Rotation paths and how fast each direction turns (degrees a step)
Each turn is a multiple of 5 degrees from 10 to 175, or 0.
Each row of a path follows its step; steps can be skipped.
Rotation 1:
step 0: [-3, -20, -20, -5, 5, 12, 12, 23, -6, 14, -15, -12, 27, 14, -3, 8, -1, 14, 0, -26, 2, 18, 18, 16, 11, 4, 35, -3, 0, -10, 23, 28, -15, -19, 10, 14]
step 2: [11, -19, 25, -11, 6, -10, 22, -16, 6, 2, -26, 3, 3, 17, 10, 9, -9, 3, 3, -30, 3, 12, 16, -25, 0, -6, 4, 16, -4, 14, 47, 7, 9, -14, -11, -13]
step 3: [-3, -12, -12, -5, 9, 7, 22, -13, -25, -2, -20, 6, 28, 14, 9, -29, -10, 9, 21, -23, 15, -16, -6, -22, 25, 9, 8, 19, 20, 3, 19, -8, 17, 5, 6, -10]
step 4: [5, -22, 16, 7, 16, 16, -9, -11, -7, 0, -14, 0, 17, 2, -5, -47, -23, 0, 5, -20, 13, 6, 10, -4, 11, 21, -22, -6, -34, 20, 16, -2, 6, 12, 8, 0]
step 5: [-6, -20, 3, 11, 7, -6, 3, -20, -7, 20, -20, 13, 13, -30, 12, 9, -32, 0, 28, -22, -6, -8, 1, -7, 8, -4, -31, -22, 1, 9, 15, 3, -5, 8, 29, 8]
step 6: [-25, -35, -21, 10, 11, 33, 11, -9, -9, 19, -13, 18, 5, -5, 10, -2, 0, 8, -6, -25, -9, -22, 4, 26, -10, 1, -20, -16, -4, 7, 1, 6, 7, -6, 6, -29]
step 7: [-18, -28, -26, -9, -18, 18, -6, -12, 2, 20, -1, 10, 5, 8, 19, -2, 1, -17, 9, -7, -5, 21, 11, 32, 22, -3, -11, 7, -27, -14, 18, -5, -10, -9, 27, 4]
step 8: [-16, -27, 23, 9, -9, 1, 10, -7, 17, 19, -4, -21, 1, -8, 16, 7, 28, 19, 27, -4, -5, -1, 27, 29, 20, -7, 4, 3, -7, -8, 11, 17, 18, 1, 23, -7]
step 9: [9, -42, 5, -15, 13, 13, 33, 3, 8, -10, -32, -2, -18, 7, -8, 9, 9, -5, 3, 7, 13, -4, 4, 22, 20, -9, 24, -8, 3, -9, 29, 7, -1, -9, 19, -5]
step 10: [3, -17, 13, -33, 7, 3, 10, -12, 6, 5, -40, -2, 8, 5, 7, 3, 22, -3, -3, -1, -15, -2, -9, -1, 34, 18, 14, 16, -14, 8, 2, -29, 30, 4, 15, 0]
Directions:
[2, -4, -3, -13, -3, 4, 0, 3, -1, 3, 7, -2, 4, 12, 2, 6, -5, 11, -2, 5, 6, -1, -3, 1, 7, 4, -4, -1, -9, 7, -7, -3, -4, 8, -2, 2] : 115
[6, -2, -8, -5, -3, -2, 1, -2, -2, -4, -3, 5, -1, 2, 1, 3, -10, -9, 2, 5, 4, 9, -3, -4, 1, -4, 2, -2, 2, -6, 10, 4, -17, -3, 6, 8] : 160
[3, -4, 5, -3, 2, 4, 1, -5, 11, 3, -4, 3, -4, 9, -2, 11, -4, -6, 2, -3, -6, -5, -2, -1, -8, 11, -3, -6, 10, 1, -3, -10, -1, -7, -1, -2] : 90
[-7, 1, 3, -8, 4, -10, -1, -4, 9, -6, 2, -2, -5, -5, 0, 5, 1, 6, 0, -7, 9, -7, -2, 1, 4, -9, -9, -8, 3, -4, 7, 4, -3, 2, -8, -1] : 110
[-5, -5, 7, -4, 1, -4, 6, 8, 5, -3, 9, 1, 1, 0, -7, 5, 7, -6, 7, -4, 3, -2, -11, -7, 0, 4, 9, 9, -9, 0, 1, 5, 0, -6, 5, -5] : 45
Rotation 2:
step 0: [4, -13, 0, -18, -1, -42, 0, -16, -10, 9, -5, 31, -2, -16, 4, -10, -22, 22, 8, -15, -9, 8, 11, -8, -7, -5, -16, 0, 5, 7, 34, 4, 0, -28, -17, -21]
step 1: [-10, -25, -3, -11, -6, -1, 5, 4, -5, 11, 11, 2, -19, -3, -29, 13, -31, 37, -28, -28, 22, -5, -11, 0, 7, -16, -6, 2, -18, 11, 15, 9, -17, -2, -9, -11]
step 3: [2, 19, 2, 19, -5, -13, 12, -4, 16, 13, 12, 12, -2, 1, -5, -10, -25, 7, 16, 5, -11, 13, 9, 7, 38, 25, 16, -9, -11, 15, 14, -11, 3, 15, -19, -43]
step 4: [13, -8, -5, -4, -10, -33, -19, 13, -6, 37, -23, 9, 1, 8, 20, -13, -8, 12, -14, -6, -1, 13, 19, 10, 16, -9, 6, -6, -10, 17, 10, 18, 4, -17, -24, -30]
step 5: [24, -27, -6, 3, -6, -9, 1, 2, -7, 2, -4, 6, 6, -27, -7, 15, -30, 33, 2, -18, 15, 13, 12, 11, 5, -13, 8, 11, 13, 1, 9, 38, -32, 0, -4, -9]
step 6: [-16, -2, -4, 16, 25, -11, 6, -28, -8, -4, -3, 4, -21, -1, -31, -20, -37, 34, -1, -6, -5, 18, 7, -21, -1, 2, -1, 16, -14, -15, 2, 17, -11, -12, 0, -12]
step 7: [-5, -9, 0, 26, -8, -12, -1, -17, 8, 3, 10, -18, 3, -1, -16, -15, -25, 16, -13, 4, 10, -5, 2, -3, 19, 4, -7, -19, -39, -3, 6, -19, -7, 18, -42, -23]
step 8: [1, 5, -14, 5, 3, -37, 5, 12, 22, 15, -3, 14, 13, -18, 26, -13, 3, 31, -7, 3, -12, 18, 17, 2, 4, -8, -9, -13, -14, 28, 12, -14, -24, 6, -15, -18]
step 9: [0, -14, -2, -20, 8, -24, -5, 11, 4, 7, -4, 24, -12, -19, 5, 13, -38, 20, 5, -13, 19, 21, -4, 1, 25, 4, 17, 21, 9, 33, 14, 4, 5, 8, -7, -16]
step 10: [11, 2, -3, 4, 16, -6, -4, -9, -7, 16, -1, 8, 1, -2, -13, 16, -21, 26, -24, -2, 16, 15, -8, -30, 2, -12, 17, 8, -26, -9, 7, 40, 12, -23, -11, -24]
Directions:
[12, 9, -3, -1, 1, 0, -1, -6, -3, -1, 5, 1, 8, -6, 6, 1, -7, -9, 0, -2, 10, 1, 1, 1, -2, -5, -15, -2, -8, -1, -6, 6, 2, 4, 1, -1] : 135
[-4, -2, 3, 1, -6, -2, -1, -8, -5, -1, 4, 5, 0, 6, 4, 0, 1, -3, -1, 2, -1, -8, -8, -6, 8, 2, -2, -5, -5, -9, 9, 4, 13, -9, -9, -6] : 110
[-7, -3, -12, -4, 3, 8, 9, -3, -4, -4, -5, -4, 5, -1, -4, -3, 0, 4, 1, -5, 9, 11, -7, 2, 4, -4, 3, -5, 1, 1, 6, 8, 7, -2, 5, 5] : 85
[-1, -4, 3, 1, -2, 3, 5, -7, 3, 3, 3, 2, -7, 4, -6, 8, 0, 4, 4, -9, 7, -3, -2, -7, -10, 5, 3, 9, -11, -5, -5, 9, -5, -4, 1, 7] : 80
[-3, 4, -6, -4, 2, 2, 4, 9, 7, 3, 8, 5, 3, 4, 10, 2, 6, 0, 0, 4, 4, 1, -8, -3, 10, 4, 5, 10, -10, 9, -4, -3, 0, 4, 2, -5] : 60
Rotation 3:
step 0: [26, 21, 16, -2, 14, 14, -32, 19, 7, -3, 4, 24, 3, 11, 27, 10, 39, -10, -11, 22, 6, 9, -15, 1, 12, 11, 16, 35, 10, -18, 8, 12, 14, 20, 10, -3]
step 2: [2, 1, -3, -54, 33, 11, 12, -8, 5, -11, 16, -3, 14, -17, 3, -4, 0, 20, 9, 5, 15, -14, 0, -16, 26, -3, 6, -7, -12, 19, 20, -29, 1, 34, -15, -3]
step 3: [0, -17, 24, 1, 31, 4, -27, 6, -14, 16, 24, -13, 9, 19, -12, -19, -22, 12, 29, 20, 9, -8, 6, -44, -1, -3, -9, 0, -12, 8, -8, -10, 19, 17, -18, 11]
step 4: [8, -18, -10, -6, -13, 2, -28, 13, -22, 23, 22, 16, -6, 0, 4, -36, -8, 1, 31, -1, 17, -18, -12, -9, -22, -30, -18, 12, 17, -14, 5, -19, -30, 3, 5, 9]
step 5: [15, -10, -1, 3, 8, -26, -5, -7, 4, 5, 50, 9, -19, 10, 5, 0, 22, -35, 23, 9, 9, -2, -8, 3, -4, -8, -2, 8, 8, -2, 28, -13, -12, -29, 6, -36]
step 6: [7, -14, -15, 8, -4, -7, -6, -24, -18, 16, 13, -25, -13, -7, -17, 35, 5, -27, -10, 20, 23, -2, -11, 6, 15, 9, -1, 50, -20, -1, -7, -15, -12, 0, 8, -16]
step 7: [3, 16, 11, -18, 1, 19, -5, -16, 11, -8, 6, -9, 16, 1, -36, -12, -10, -29, -39, -14, 48, -10, -17, 10, -11, 9, -3, 6, -23, -1, -7, -15, -8, 4, 8, -15]
step 8: [-3, 30, 3, -13, 5, 37, -4, 6, 22, -1, 39, -27, 22, 3, -4, 1, -9, -21, -2, -5, 10, -15, -5, 7, 9, -26, -2, 9, -11, -25, -2, 18, 32, -6, -5, 23]
step 9: [13, -15, 13, -22, -6, 15, -27, 34, 11, 22, -1, 22, 5, 11, 8, -4, 28, -22, -24, 6, -7, -20, -3, -9, 30, -10, -4, 10, -6, -26, -5, 8, 10, -2, -18, 30]
step 10: [-9, -18, -13, -17, -17, -25, -36, 27, 29, -23, 15, 18, 15, -13, 1, 5, 14, 4, -5, 12, 0, -48, -2, 5, 4, 10, 5, 10, 15, 19, 7, -2, 7, -1, -23, -5]
Directions:
[3, 0, -6, 0, 0, 8, 3, 9, 1, -14, -3, 9, 10, 0, 4, 8, 3, -5, -6, -4, 1, -4, 1, -4, 1, -1, 8, 1, -3, -6, -8, 3, 9, 3, -5, -1] : 40
[3, -7, -3, 4, 5, 1, -2, 0, 6, 3, 3, 0, -5, -4, -2, 0, -11, -3, 0, 5, -8, 9, -3, -8, 1, 3, 14, 8, -2, -1, -3, 2, 2, -5, 9, 12] : 135
[-1, 9, 0, -10, -5, -5, 2, 2, 10, 0, -7, -4, 0, 12, 3, 3, -3, -2, -9, 9, 7, 3, -7, 7, 5, -1, -4, 3, 3, -1, -3, 5, 4, -5, 4, 7] : 40
[2, 0, -6, 5, -1, 0, -1, -4, 8, 3, 5, 4, 4, 0, -7, -1, -1, 0, -9, -1, -9, -7, 12, 10, 2, 7, -7, -1, -3, 0, -1, 10, -8, -3, -6, 7] : 20
